In the data rows, the value 128 means zero.
Here are some points:
[145 159 164 116 138  68 137 132]
[147 146 160 149 136  67 158 149]
[110 146 161 176  75 150 185 110]
[136 139 139 179 134 123  87 132]
[108  85 139 134 149 109 169 157]
[102 106 121  81 128 111 139 149]
[105 130 120  87 109 142  63  94]
[118 141  88 101 136 141 117 120]
[159 153 156 136 123  86 144 125]
[104  94  91 110 135 105 134 155]
[ 88  49 122 117 157 109  75 164]
[117 132 191 125 165  97 160 144]
[111 137 146 178 130 192 221 105]
[121 141 114 117 102 169 122 108]
[176 154 152 120 124 104 101 103]
[122 157 141 178  97 213 160  91]
[148 132 138  86  65  62 118 142]
[170 149 173 158 133 132 122 138]
[171 162 164 169 117 107 205 122]
[121 107 118 137 110 196  37 111]
[164 137 153 151 139 119  98 131]
Then 12 other points, each followed by its number:
[116 115  76 141  80 215  40  59] 0
[100 122 151 135 105 115 100 120] 1
[ 34  97  93  72 145 108  96 181] 2
[ 93  89 127  97 124  85 102 133] 3
[134 134 133 145 108 165 138  93] 4
[119 132 119 152 112 147 176  97] 5
[ 81 109  90 133 136 200 146  66] 6
[ 96 116 118 110 176 135 154 139] 7
[116 130 159  68 134 103 111 142] 8
[175 118 131 119 111 144  42  90] 9
[147 185 136 188 110 182 186 110] 10
[121 136 137 177 162 135 165 138] 11
Which of these numbered points is nearest to each point below, looking only along the 3 directions in which the first points spread most? Its number follows each.
[ 66  82  74  82 152 133  91 147] > 2
[ 42 135  84 153 106 190 144  89] > 6
[170 130 143 105 157  65 172 157] > 8
[129 155 107 136  90 169 113  80] > 4
[122 113 131 109 140  47  93 148] > 8
[120 122  93 151 108 193 130  97] > 6
Now 12 new points, numbered from 0 again:
[105 117 124 117 149 158 154 106] 0
[ 88  77  91  64 150 123  82 161] 1
[153 128 133 139 134 134 147 132] 2
[187 186 192 197 135  54 201 170] 3
[162 153 157 158 139  93 118 127] 4
[177 146 149 142  96 131 147 118] 5
[115 140  94 108 128 131  58 101] 6
[107 101  99  60 145  72  67 143] 7
[121  97 125 129 134 187  92  93] 8
[131 164 160 188 120 110 174 112] 9
[126 146 104 130  63 121 118  56] 10
[ 89 106  95 142 164 142 172 136] 11
The same question for these:
[154 129 102  65 179  98  82 164] > 7
[150 135 101 142 111 151 124  99] > 10
[ 87  90 107  66 136 136 107 145] > 1
[121 110 117 189  53 179 147 161] > 0
[ 76  93  82  90 164 152  81 147] > 1
[114 128 106 111 124 116  84 112] > 6
